In the data rows, zero lies at 4.5, halfway between 4 and 5.
Some points:
{4, 7, 1, 6, 4, 5, 3, 7, 2, 2, 7, 6, 7, 7, 4, 4, 6, 2, 6, 1, 4, 6, 2, 2, 2, 7, 7, 5, 2, 7, 5, 4, 3, 6, 5, 1, 6, 2, 4}
{5, 3, 7, 2, 7, 4, 4, 3, 3, 3, 3, 6, 4, 7, 2, 2, 7, 5, 4, 4, 5, 2, 2, 6, 6, 5, 2, 3, 5, 6, 2, 7, 4, 2, 6, 4, 7, 5, 3}
{7, 3, 7, 7, 2, 7, 6, 4, 4, 7, 7, 2, 2, 2, 3, 2, 2, 7, 7, 6, 3, 7, 7, 6, 2, 6, 7, 6, 7, 4, 1, 6, 5, 7, 7, 4, 4, 6, 1}
{7, 4, 5, 7, 4, 2, 5, 4, 6, 5, 3, 3, 6, 4, 2, 7, 4, 4, 5, 5, 3, 5, 4, 4, 5, 5, 3, 7, 2, 3, 4, 3, 7, 2, 6, 7, 1, 4, 7}
{3, 5, 4, 2, 4, 3, 5, 3, 5, 7, 4, 5, 5, 4, 5, 6, 4, 5, 2, 5, 4, 5, 6, 6, 6, 4, 3, 5, 4, 4, 6, 2, 5, 5, 3, 5, 7, 5, 5}
{7, 2, 6, 7, 2, 7, 7, 3, 2, 7, 7, 2, 1, 2, 4, 3, 5, 7, 7, 5, 4, 7, 2, 7, 3, 5, 5, 4, 7, 5, 1, 4, 5, 5, 7, 4, 6, 7, 1}
{5, 7, 1, 5, 7, 7, 3, 7, 2, 2, 7, 6, 7, 7, 5, 3, 7, 2, 7, 1, 4, 7, 2, 3, 2, 4, 7, 4, 2, 7, 6, 3, 2, 7, 4, 1, 7, 4, 6}
{5, 5, 5, 3, 3, 5, 5, 4, 4, 6, 5, 4, 5, 6, 5, 5, 4, 4, 4, 6, 2, 3, 6, 3, 6, 5, 3, 5, 5, 5, 5, 5, 3, 3, 3, 5, 6, 6, 6}
{4, 4, 7, 3, 7, 7, 5, 4, 4, 3, 3, 5, 3, 6, 3, 4, 7, 4, 2, 6, 5, 2, 5, 4, 6, 2, 2, 4, 5, 7, 5, 5, 5, 2, 6, 5, 6, 6, 3}
{2, 2, 5, 2, 5, 2, 7, 7, 5, 7, 2, 4, 1, 5, 3, 6, 7, 7, 2, 2, 7, 6, 5, 7, 7, 2, 5, 1, 7, 2, 1, 2, 7, 6, 7, 2, 7, 5, 1}
{6, 4, 6, 2, 7, 5, 4, 3, 5, 4, 4, 6, 5, 7, 3, 2, 6, 4, 3, 6, 5, 3, 4, 6, 5, 3, 2, 4, 5, 6, 5, 4, 6, 2, 6, 3, 6, 6, 2}
{5, 5, 6, 2, 7, 4, 5, 2, 4, 4, 3, 6, 5, 6, 2, 2, 7, 3, 2, 5, 5, 3, 4, 5, 5, 2, 2, 4, 6, 5, 6, 5, 6, 2, 4, 3, 5, 5, 5}
{5, 5, 6, 4, 2, 4, 5, 4, 5, 5, 2, 3, 4, 6, 7, 7, 4, 5, 3, 5, 2, 3, 6, 2, 7, 3, 4, 5, 5, 5, 5, 4, 4, 4, 5, 7, 4, 6, 5}
{4, 4, 4, 4, 4, 5, 5, 4, 6, 4, 4, 4, 5, 4, 4, 4, 3, 4, 3, 5, 4, 5, 3, 5, 5, 2, 5, 7, 5, 5, 5, 5, 4, 4, 2, 4, 5, 5, 5}
{5, 3, 5, 4, 5, 4, 5, 4, 6, 5, 5, 4, 5, 5, 4, 5, 3, 4, 4, 5, 4, 3, 7, 3, 7, 4, 4, 5, 3, 4, 6, 3, 3, 6, 5, 6, 5, 5, 6}
{3, 2, 3, 7, 7, 3, 5, 5, 6, 5, 3, 4, 4, 5, 5, 2, 5, 4, 3, 6, 2, 6, 5, 4, 5, 3, 6, 7, 5, 5, 6, 2, 3, 7, 6, 5, 4, 7, 5}
{4, 7, 1, 4, 7, 5, 3, 7, 2, 2, 6, 6, 7, 7, 5, 6, 7, 2, 7, 1, 4, 6, 4, 4, 3, 5, 5, 6, 2, 7, 2, 2, 3, 5, 4, 1, 5, 3, 7}
{5, 4, 4, 4, 2, 4, 5, 4, 5, 6, 3, 4, 5, 5, 5, 6, 3, 4, 5, 6, 3, 4, 5, 2, 4, 4, 4, 5, 4, 5, 5, 5, 5, 3, 4, 5, 6, 6, 6}
{3, 4, 2, 7, 4, 4, 3, 5, 5, 3, 2, 6, 6, 3, 7, 2, 2, 5, 3, 5, 5, 7, 3, 2, 7, 5, 7, 7, 4, 4, 3, 7, 5, 5, 3, 6, 3, 2, 5}
{3, 6, 4, 7, 5, 6, 4, 7, 7, 7, 2, 7, 5, 2, 4, 7, 3, 7, 7, 3, 7, 6, 7, 6, 3, 7, 7, 2, 5, 1, 6, 7, 7, 4, 2, 7, 1, 2, 6}
{6, 6, 6, 5, 5, 7, 2, 7, 2, 4, 6, 3, 5, 4, 4, 7, 7, 3, 4, 3, 7, 2, 4, 3, 2, 7, 3, 2, 5, 6, 7, 7, 3, 4, 2, 5, 3, 2, 7}
{5, 4, 7, 6, 2, 6, 3, 5, 3, 7, 2, 3, 6, 4, 5, 5, 3, 3, 6, 4, 4, 7, 6, 4, 7, 5, 3, 6, 4, 3, 6, 5, 5, 4, 5, 7, 5, 5, 7}
{4, 4, 5, 2, 3, 6, 5, 4, 6, 4, 5, 3, 4, 5, 3, 5, 4, 4, 2, 6, 4, 4, 6, 3, 5, 4, 5, 6, 4, 6, 4, 5, 5, 5, 4, 4, 4, 6, 5}
{1, 7, 1, 5, 6, 2, 7, 3, 7, 2, 7, 7, 2, 2, 7, 7, 2, 7, 7, 3, 7, 2, 7, 7, 2, 7, 7, 1, 3, 1, 4, 2, 4, 7, 3, 5, 1, 2, 1}
{5, 3, 5, 5, 2, 3, 5, 4, 5, 4, 3, 4, 5, 5, 5, 3, 4, 4, 4, 5, 3, 5, 6, 3, 5, 4, 4, 5, 5, 5, 6, 5, 5, 6, 5, 5, 6, 4, 5}
{5, 4, 6, 2, 2, 4, 5, 3, 5, 6, 5, 4, 5, 6, 6, 6, 3, 3, 3, 7, 3, 3, 5, 2, 4, 3, 3, 5, 5, 3, 6, 5, 4, 4, 4, 5, 5, 6, 5}
{7, 2, 5, 3, 2, 7, 7, 4, 4, 7, 7, 2, 1, 2, 3, 3, 3, 7, 7, 6, 4, 7, 4, 7, 4, 5, 4, 4, 7, 4, 1, 6, 7, 5, 7, 4, 4, 7, 1}
{2, 6, 3, 6, 5, 4, 3, 6, 5, 2, 4, 7, 7, 4, 7, 3, 4, 4, 4, 5, 6, 6, 2, 6, 7, 3, 5, 5, 4, 2, 4, 6, 4, 4, 2, 4, 2, 2, 3}
{6, 7, 6, 7, 4, 5, 2, 7, 3, 4, 7, 3, 5, 4, 6, 7, 7, 3, 2, 4, 6, 2, 3, 5, 4, 7, 3, 3, 5, 5, 7, 7, 2, 3, 2, 5, 3, 3, 7}
{1, 7, 1, 6, 7, 2, 4, 3, 7, 2, 7, 7, 3, 2, 7, 5, 2, 7, 7, 3, 7, 3, 7, 7, 2, 7, 7, 1, 4, 1, 3, 2, 3, 7, 2, 6, 1, 2, 3}
Along one direction, these points spread out more than along any other. Take the direction at right angles to it along which they spread out most. Go by this last direction. How many in every 100 of the points above lie lower along it than each point below? Round to a whole number. More than half of the points above lie lower than the first one.
{1, 7, 1, 6, 7, 2, 4, 3, 7, 2, 7, 7, 3, 2, 7, 5, 2, 7, 7, 3, 7, 3, 7, 7, 2, 7, 7, 1, 4, 1, 3, 2, 3, 7, 2, 6, 1, 2, 3} 3
{4, 7, 1, 4, 7, 5, 3, 7, 2, 2, 6, 6, 7, 7, 5, 6, 7, 2, 7, 1, 4, 6, 4, 4, 3, 5, 5, 6, 2, 7, 2, 2, 3, 5, 4, 1, 5, 3, 7} 93
{3, 4, 2, 7, 4, 4, 3, 5, 5, 3, 2, 6, 6, 3, 7, 2, 2, 5, 3, 5, 5, 7, 3, 2, 7, 5, 7, 7, 4, 4, 3, 7, 5, 5, 3, 6, 3, 2, 5} 23
{5, 5, 5, 3, 3, 5, 5, 4, 4, 6, 5, 4, 5, 6, 5, 5, 4, 4, 4, 6, 2, 3, 6, 3, 6, 5, 3, 5, 5, 5, 5, 5, 3, 3, 3, 5, 6, 6, 6} 67
{6, 4, 6, 2, 7, 5, 4, 3, 5, 4, 4, 6, 5, 7, 3, 2, 6, 4, 3, 6, 5, 3, 4, 6, 5, 3, 2, 4, 5, 6, 5, 4, 6, 2, 6, 3, 6, 6, 2} 70
{7, 2, 5, 3, 2, 7, 7, 4, 4, 7, 7, 2, 1, 2, 3, 3, 3, 7, 7, 6, 4, 7, 4, 7, 4, 5, 4, 4, 7, 4, 1, 6, 7, 5, 7, 4, 4, 7, 1} 10
{5, 4, 6, 2, 2, 4, 5, 3, 5, 6, 5, 4, 5, 6, 6, 6, 3, 3, 3, 7, 3, 3, 5, 2, 4, 3, 3, 5, 5, 3, 6, 5, 4, 4, 4, 5, 5, 6, 5} 63
{5, 7, 1, 5, 7, 7, 3, 7, 2, 2, 7, 6, 7, 7, 5, 3, 7, 2, 7, 1, 4, 7, 2, 3, 2, 4, 7, 4, 2, 7, 6, 3, 2, 7, 4, 1, 7, 4, 6} 97
{4, 4, 5, 2, 3, 6, 5, 4, 6, 4, 5, 3, 4, 5, 3, 5, 4, 4, 2, 6, 4, 4, 6, 3, 5, 4, 5, 6, 4, 6, 4, 5, 5, 5, 4, 4, 4, 6, 5} 50
{6, 7, 6, 7, 4, 5, 2, 7, 3, 4, 7, 3, 5, 4, 6, 7, 7, 3, 2, 4, 6, 2, 3, 5, 4, 7, 3, 3, 5, 5, 7, 7, 2, 3, 2, 5, 3, 3, 7} 80
